Small tables with named rows and columns. After each table, cells are looked up by row and column.

rem =
        setu   vam   bir
zad     3085  8078  9633
mek     8928  4346  3364
pav     6841  3054  4710
kedog   6353  6339  6337
ramife  6274  6814  6805
rutovo  6264  6799  6823
patas   6302  2481  4701
sem     6551  8113  6782
gobig   7792  2354  3627

setu of ramife = 6274
setu of rutovo = 6264
vam of rutovo = 6799
bir of pav = 4710
vam of kedog = 6339
vam of patas = 2481
Row with the largest setu: mek

dozek
columns: mibi, fibe, pep, pov, bamebu, vefub, rila, lidava
dom: [39.59, 44.16, 60.65, 70.82, 58.95, 62.43, 67.58, 50.96]
mudid: [71.31, 55.97, 37.78, 35.80, 18.85, 99.39, 26.71, 61.87]
detu: [56.70, 51.56, 46.70, 65.40, 67.33, 18.25, 46.78, 57.08]
pazer: [30.24, 50.96, 50.39, 74.78, 27.87, 98.62, 68.78, 60.32]
finuz: [67.50, 49.44, 42.14, 45.13, 32.00, 96.94, 46.24, 62.86]
ged: [8.16, 62.97, 34.25, 90.49, 33.51, 91.54, 84.81, 52.40]
pogi: [84.86, 53.47, 54.04, 7.07, 56.96, 78.75, 12.33, 52.76]

pazer, pov => 74.78
pogi, fibe => 53.47
dom, rila => 67.58
pazer, mibi => 30.24
ged, pep => 34.25
finuz, pov => 45.13
mudid, mibi => 71.31
mudid, pep => 37.78
pazer, rila => 68.78
mudid, bamebu => 18.85
pogi, lidava => 52.76
ged, rila => 84.81
dom, bamebu => 58.95
pazer, lidava => 60.32
pogi, rila => 12.33
Row with the largest pov: ged

Table lav
,rezig,vib
tozik,29967,2993
susav,49844,79382
giluziz,84714,24439
dev,6794,60525

rezig of tozik: 29967
rezig of giluziz: 84714
rezig of susav: 49844
vib of tozik: 2993
vib of giluziz: 24439
vib of susav: 79382
rezig of dev: 6794
vib of dev: 60525
Which row has the largest rezig? giluziz

bil:
	zoda	tebet	mida
ramu	-30408	94036	-59246
gev	-18403	-27585	4861
nupa	-10286	-11806	16502
duse	-57638	20986	50734
giz	-16630	20415	-30941
puvof	-27379	30780	45887
reg	-27767	632	-22289
niz	3780	-56299	-47763
tarag	27626	-5313	-55921
nevob	3324	-11325	3677
det	28750	3471	-60851
bof	20837	7344	-34997
mone	4755	6271	-12864
rarik	68554	-55708	59302

zoda of puvof = -27379
mida of nupa = 16502
zoda of mone = 4755
tebet of reg = 632
mida of bof = -34997
tebet of ramu = 94036
tebet of mone = 6271
zoda of nupa = -10286
tebet of rarik = -55708
zoda of rarik = 68554
tebet of bof = 7344
Which row has the largest zoda? rarik

suga:
|  | retoko | tuto | res | peg | neta | fen | mopala | nop | zosabat | sek |
|---|---|---|---|---|---|---|---|---|---|---|
| zif | 181 | 110 | 152 | 99 | 79 | 84 | 49 | 92 | 110 | 42 |
| guk | 226 | 55 | 193 | 31 | 72 | 69 | 75 | 88 | 113 | 12 |
| dukilaf | 121 | 165 | 42 | 149 | 132 | 68 | 143 | 36 | 53 | 125 |
| lofoteb | 126 | 101 | 101 | 119 | 107 | 103 | 91 | 81 | 91 | 132 |
| pagupod | 95 | 41 | 125 | 40 | 83 | 120 | 128 | 130 | 144 | 153 |
| sak | 60 | 148 | 96 | 169 | 157 | 59 | 106 | 89 | 61 | 76 |
| tozevi | 120 | 139 | 85 | 141 | 93 | 126 | 116 | 84 | 71 | 127 |
| bovibes | 69 | 9 | 156 | 41 | 122 | 109 | 182 | 97 | 158 | 132 |
| vuziv | 114 | 173 | 81 | 143 | 118 | 35 | 111 | 87 | 135 | 37 |
| dazi | 34 | 18 | 115 | 47 | 117 | 151 | 154 | 117 | 152 | 156 |

peg of dazi: 47
peg of tozevi: 141
tuto of vuziv: 173
peg of pagupod: 40
peg of zif: 99
zosabat of guk: 113
res of lofoteb: 101
zosabat of sak: 61
sek of dukilaf: 125
retoko of pagupod: 95
mopala of zif: 49
mopala of vuziv: 111

tib
|  | fab | mip | tutetek | memaf | duv | pud | renebit |
|---|---|---|---|---|---|---|---|
| senop | 46856 | 30971 | 43327 | 40245 | 91880 | 52419 | 44459 |
| rodasos | 46059 | 28821 | 51940 | 13936 | 44044 | 32997 | 49368 |
| vitere | 35651 | 36212 | 68853 | 15393 | 36695 | 44803 | 48364 |
| zomez | 65366 | 48560 | 71213 | 61719 | 37162 | 33501 | 35912 |
| deg | 40738 | 60504 | 49793 | 22424 | 1395 | 43573 | 56614 |
| loba | 27694 | 50288 | 70433 | 63112 | 28398 | 47009 | 69421 |
| miti | 38244 | 35560 | 29883 | 22742 | 31700 | 42821 | 26254 |
| bez | 50143 | 42054 | 45200 | 63177 | 65213 | 52534 | 40874 |

What is the renebit of bez in tib? 40874
What is the renebit of miti in tib? 26254
What is the mip of deg in tib? 60504
What is the tutetek of bez in tib? 45200
What is the mip of vitere in tib? 36212
What is the tutetek of zomez in tib? 71213
What is the fab of deg in tib? 40738

raf:
	tokas	vis	noge	ded
tusamu	31	127	64	19
nidad	31	128	62	20
tir	28	128	65	19
sola	28	146	71	17
motefe	13	243	92	137
moguz	18	44	49	167
guzav	16	64	49	205
mek	31	126	64	20
sed	12	224	85	175
tepal	12	227	85	176
firo	30	146	71	17
dasevit	37	127	64	18
kozon	14	243	93	137

What is the noge of sed in raf? 85
What is the noge of moguz in raf? 49
What is the ded of firo in raf? 17
What is the noge of kozon in raf? 93
What is the noge of dasevit in raf? 64
What is the vis of sola in raf? 146
What is the ded of motefe in raf? 137
What is the noge of tepal in raf? 85
What is the tokas of sola in raf? 28
What is the ded of sola in raf? 17
What is the vis of tusamu in raf? 127
What is the vis of tepal in raf? 227
What is the noge of motefe in raf? 92
What is the ded of nidad in raf? 20
What is the vis of dasevit in raf? 127
What is the noge of firo in raf? 71

Table zuv
,dul,tememo,nad
tol,-2192,-1812,224
tetok,-559,-2231,-1762
giraz,-3423,-433,-6587
bop,-1950,-3223,-2622
danebi,1502,7633,7499
pebo,-2957,-6075,-4128
nev,-3357,404,76
gup,658,2084,7103

What is the tememo of tol in zuv?
-1812
What is the nad of giraz in zuv?
-6587
What is the dul of danebi in zuv?
1502
What is the tememo of pebo in zuv?
-6075
What is the tememo of bop in zuv?
-3223
What is the dul of gup in zuv?
658
What is the nad of danebi in zuv?
7499
What is the tememo of gup in zuv?
2084
What is the tememo of danebi in zuv?
7633
What is the dul of bop in zuv?
-1950
What is the nad of nev in zuv?
76
What is the nad of pebo in zuv?
-4128
Which row has the largest tememo? danebi

nisorol =
	kiz	lekasar	nes	pimaso	lufut	segik	gunob
mobi	93	82	177	88	82	26	172
zaki	98	90	114	95	91	84	106
gek	54	69	30	55	70	200	37
bomipe	99	87	160	95	86	55	137
nok	54	65	26	56	65	222	33

What is the nes of bomipe in nisorol?
160
What is the gunob of mobi in nisorol?
172
What is the pimaso of bomipe in nisorol?
95
What is the kiz of gek in nisorol?
54
What is the kiz of nok in nisorol?
54
What is the nes of nok in nisorol?
26

sefedav.tsv
	bova	gelav	tatev
rusubu	144	123	171
nitutom	94	56	36
peletev	122	117	220

What is the gelav of peletev in sefedav? 117
What is the bova of nitutom in sefedav? 94
What is the tatev of rusubu in sefedav? 171
What is the bova of rusubu in sefedav? 144
What is the gelav of nitutom in sefedav? 56
What is the gelav of rusubu in sefedav? 123
What is the tatev of peletev in sefedav? 220
What is the tatev of nitutom in sefedav? 36
What is the bova of peletev in sefedav? 122

manepo =
         gusib  nosezu  bam  kegav  popinu
durover     58      94  107    156     200
rekamez    117      94  178    156     200
luzuba      68      94  111    156     200
mek         68      94  107    156     159

rekamez, gusib => 117
rekamez, kegav => 156
mek, nosezu => 94
mek, bam => 107
durover, gusib => 58
luzuba, kegav => 156

vufum.csv
,mugoga,nup,dapuzi
bar,139,111,130
pibiv,115,90,121
tubezop,144,47,169
zokale,212,170,186

What is the nup of bar in vufum? 111
What is the mugoga of bar in vufum? 139
What is the mugoga of tubezop in vufum? 144
What is the dapuzi of tubezop in vufum? 169
What is the mugoga of pibiv in vufum? 115
What is the mugoga of zokale in vufum? 212
What is the nup of pibiv in vufum? 90
What is the nup of zokale in vufum? 170
What is the dapuzi of bar in vufum? 130
What is the nup of tubezop in vufum? 47
What is the dapuzi of zokale in vufum? 186
What is the dapuzi of pibiv in vufum? 121

ret =
|  | felef | kot | vifimu | supetez |
|---|---|---|---|---|
| musi | 0.212 | -0.249 | -0.211 | 0.168 |
| lugum | 0.501 | 0.080 | 0.165 | 0.230 |
| fuzekaz | -0.599 | -0.224 | -0.214 | -0.535 |
| zos | 0.401 | 0.180 | 0.420 | 0.273 |
| munuz | -0.277 | -0.057 | -0.785 | -0.069 |
| rup | 0.270 | 0.170 | -0.066 | 0.133 |

What is the felef of munuz in ret?
-0.277
What is the kot of rup in ret?
0.170
What is the supetez of rup in ret?
0.133
What is the supetez of zos in ret?
0.273
What is the vifimu of zos in ret?
0.420
What is the vifimu of munuz in ret?
-0.785
What is the supetez of fuzekaz in ret?
-0.535
What is the vifimu of lugum in ret?
0.165

